One turn moves each row of this set onto another row. After a few examples, where does it send each row asked below?
G: -1.35  -1.57  -0.61  +0.29  -0.72  +1.08  +0.82  -1.16  -0.83  +1.13  -1.09  -0.16  +1.62  +2.56  -0.03  -0.17  +1.17  -1.27  +0.58  -0.96  +0.45  +0.01  -0.60  +0.07  -1.46  -2.02  -0.44  +1.69  -0.58  +0.19  +1.34  +2.42  +1.78  +0.91  +1.13  +0.64  +0.32  -2.61
N: -1.04  -1.26  -1.26  +0.88  -0.20  +0.85  +1.19  -0.61  -0.66  +1.15  -0.72  -0.45  +1.27  +2.69  -0.13  +1.06  +1.00  -1.40  +0.35  -0.82  -0.47  +0.15  +0.11  -0.16  -1.62  -2.19  -1.26  +1.37  -0.14  +0.75  +1.59  +2.32  +1.98  +0.09  +0.51  +0.86  +0.38  -2.95
S: +0.64  -1.91  +0.47  +0.53  -1.74  +1.22  +1.90  +0.32  +1.03  +0.63  -0.90  +0.21  -0.04  +0.88  -0.75  -0.50  -0.59  -0.95  -0.21  -1.32  -0.46  +0.53  +0.02  -1.19  -4.14  -1.21  +0.71  +0.50  +1.64  +1.29  +1.07  +0.64  -0.44  +2.39  +1.32  -0.20  -0.99  -2.50
B: +0.28  -1.28  -0.42  +0.46  -1.74  +1.04  +2.04  +0.94  +0.04  +1.18  -0.63  +0.26  +0.31  +1.04  -0.92  +0.03  -0.20  -0.76  +1.40  -0.40  -0.51  +0.52  -0.18  -1.88  -4.39  -1.13  +0.06  -0.55  +2.26  +0.85  +1.15  +0.88  -1.23  +0.67  +0.35  -0.27  -0.95  -2.07
Z: -0.68  -0.85  -0.34  +0.72  +0.03  +1.22  +0.59  -0.14  -1.60  +1.35  -0.99  -0.80  +1.56  +2.55  -0.29  -0.51  +0.70  -0.93  +1.33  -0.76  +0.30  +0.54  -0.42  +0.36  -0.85  -1.19  -1.16  +1.76  +1.29  +0.70  +1.43  +2.55  +1.33  -0.21  +0.81  +0.98  +1.34  -3.14
H: -0.05  +0.90  +0.35  -0.08  -0.18  -1.24  +1.58  -1.27  -0.17  +0.33  +1.54  -0.77  -1.96  -0.64  +1.38  +0.75  +0.21  +0.69  -1.16  +0.71  +1.77  +0.12  +0.49  -0.18  +1.58  -1.53  +0.93  -0.14  -0.42  +2.70  -0.94  -1.03  +0.50  +1.12  +1.32  -1.68  +0.31  -1.29
R: -0.74  +1.46  -0.54  +1.25  -1.39  +2.98  +1.22  +1.07  -1.83  +0.77  -0.97  -0.85  +0.97  +0.87  +0.59  +0.64  +0.30  -1.56  -0.39  -2.71  +0.84  +2.33  +0.96  -1.29  -0.71  -3.15  +0.53  -0.27  +1.45  +1.82  -1.06  -0.88  -0.42  +2.32  -1.21  -0.63  -0.65  -1.48
W: -1.78  +1.81  +2.43  +0.97  +0.59  -0.75  +1.42  -1.82  +0.05  +2.52  +0.46  +0.50  -0.23  -0.84  +0.16  +0.35  +0.21  -1.04  -0.34  +0.70  +1.86  -0.19  +2.44  -0.16  +1.01  -1.10  -0.94  +0.11  +0.17  +1.70  -0.18  -0.66  -1.31  +1.03  +2.03  -1.83  +2.18  -1.65
Q: -1.36  +1.07  -0.09  +0.60  -1.04  +2.82  +1.09  +1.64  -1.27  +2.10  -2.47  -0.81  +0.90  +1.02  +0.72  +1.17  +1.21  -1.43  -0.34  -1.86  +1.48  +1.17  +0.09  -0.89  -0.37  -1.70  +1.11  -0.77  +1.24  +1.29  -1.06  -0.80  -0.47  +1.92  -1.98  +0.37  -0.78  -0.17
K: -0.06  +0.65  +0.34  -0.33  -0.13  -1.43  +1.86  -1.18  +0.13  +0.84  +1.41  -0.38  -1.92  -0.08  +1.98  +0.77  +0.93  +0.66  -1.12  +1.27  +2.16  -0.14  +0.25  -0.37  +1.26  -1.47  +0.50  -0.26  -0.57  +2.50  -0.71  -1.19  +1.01  +1.32  +1.37  -1.77  +0.68  -1.68
J: -0.46  -0.89  +0.12  +1.06  +0.38  +1.08  +0.98  +0.15  -0.45  +1.30  -1.57  -1.06  +1.20  +2.72  +0.06  -0.42  +0.26  -1.06  -0.06  -1.17  +0.10  +0.21  -0.45  +1.09  -1.05  -1.28  -1.05  +2.26  +0.62  +0.92  +1.68  +2.36  +1.66  +0.83  +0.98  +1.34  +1.12  -3.01
E: -0.64  +1.08  +0.52  -0.47  -0.15  -1.52  +1.53  -1.29  -0.26  +1.23  +0.70  -1.07  -1.87  -0.66  +1.27  +1.32  +0.49  +1.02  -0.58  +1.55  +1.57  -0.28  -0.32  -0.50  +1.19  -1.04  +0.59  -0.92  -0.32  +2.19  -0.67  -0.74  +0.05  +0.11  +0.41  -1.63  +0.28  -0.46
M: -1.65  +0.96  +1.02  +0.49  -1.41  +2.99  +0.62  -0.39  -0.85  +1.70  -2.90  -1.16  +0.04  +0.73  -0.26  +1.55  +0.56  -1.13  -1.35  -2.24  -0.08  +1.30  +0.01  -1.44  -1.00  -1.75  +0.21  -0.28  +1.68  +1.53  -0.59  -0.49  -0.45  +2.42  -2.14  -0.82  -0.35  -0.89
V: -1.95  +1.60  +2.36  +1.14  +0.35  -0.58  +0.84  -1.96  +0.00  +2.06  +0.36  +0.31  -0.28  -1.35  -0.40  +0.86  +0.14  -0.97  -0.64  +0.04  +1.58  -0.41  +2.51  -0.08  +1.49  -0.70  -0.35  +0.11  -0.02  +2.03  -0.28  -0.75  -1.57  +0.90  +1.78  -1.37  +1.62  -0.97
C: -0.11  -2.03  +0.77  +0.06  -1.31  +1.51  +1.57  +1.22  +0.31  +1.58  -1.38  +1.26  +0.37  +0.55  -1.40  -0.68  +0.45  -0.99  +1.08  -0.71  +0.24  +0.00  +0.01  -1.06  -2.93  +0.26  +1.12  +0.04  +2.57  +1.09  +0.71  +0.99  -0.80  +1.66  +0.99  +0.91  -0.19  -2.09
P: -1.53  +2.27  +1.51  +1.78  +0.76  -0.86  +1.74  -0.51  +0.02  +2.37  +0.73  -0.07  +0.23  -0.97  +0.37  +0.90  -0.32  -1.14  -0.37  +0.44  +1.99  -0.34  +2.82  +0.40  +1.21  -1.42  -0.43  -0.25  -0.53  +1.82  -0.47  -0.97  -1.72  +0.39  +1.79  -1.03  +1.14  -0.57
T: -0.48  +0.95  +0.28  -0.53  +0.06  -1.50  +1.77  -1.32  +0.03  +1.50  +0.91  -0.64  -1.95  +0.01  +1.65  +1.38  +1.18  +0.83  -0.69  +1.77  +1.90  -0.50  -0.25  -0.71  +1.02  -1.13  +0.16  -0.82  -0.41  +2.04  -0.52  -0.84  +0.66  +0.43  +0.64  -1.74  +0.89  -1.15
U: -1.44  +2.39  +1.79  +1.67  +0.85  -0.87  +2.02  -0.82  +0.19  +2.65  +0.55  +0.18  +0.01  -0.49  +0.73  +0.47  -0.14  -1.15  -0.65  +0.75  +1.87  -0.21  +2.51  +0.19  +0.74  -1.52  -1.16  -0.07  -0.31  +1.89  -0.10  -0.97  -1.39  +0.73  +1.97  -1.50  +1.74  -1.43
A: -0.64  -0.01  +0.08  +0.64  -0.99  +3.11  +0.55  +0.68  -1.20  +0.94  -1.54  -0.39  +0.01  +0.51  -0.39  +1.71  +1.25  -1.44  -1.24  -3.04  +0.44  +1.42  +1.38  -1.64  +0.29  -1.65  +0.91  +0.04  +2.10  +2.55  -1.04  -0.91  +0.57  +2.73  -1.51  +0.05  +0.12  -1.82
Y: +0.75  -1.59  -0.22  +1.16  -0.52  +1.25  +2.46  +2.64  +0.77  +1.56  -0.69  +0.50  +0.26  +0.87  -0.92  +0.15  -0.28  -1.26  +0.32  -1.07  -0.30  +0.11  +0.91  -0.81  -3.22  -0.56  +0.49  -0.03  +2.25  +1.81  +0.98  +0.64  -0.52  +1.26  +0.90  +1.49  -0.29  -2.37

Z -> G
C -> S
K -> U
Where do these go?
M -> A
V -> H

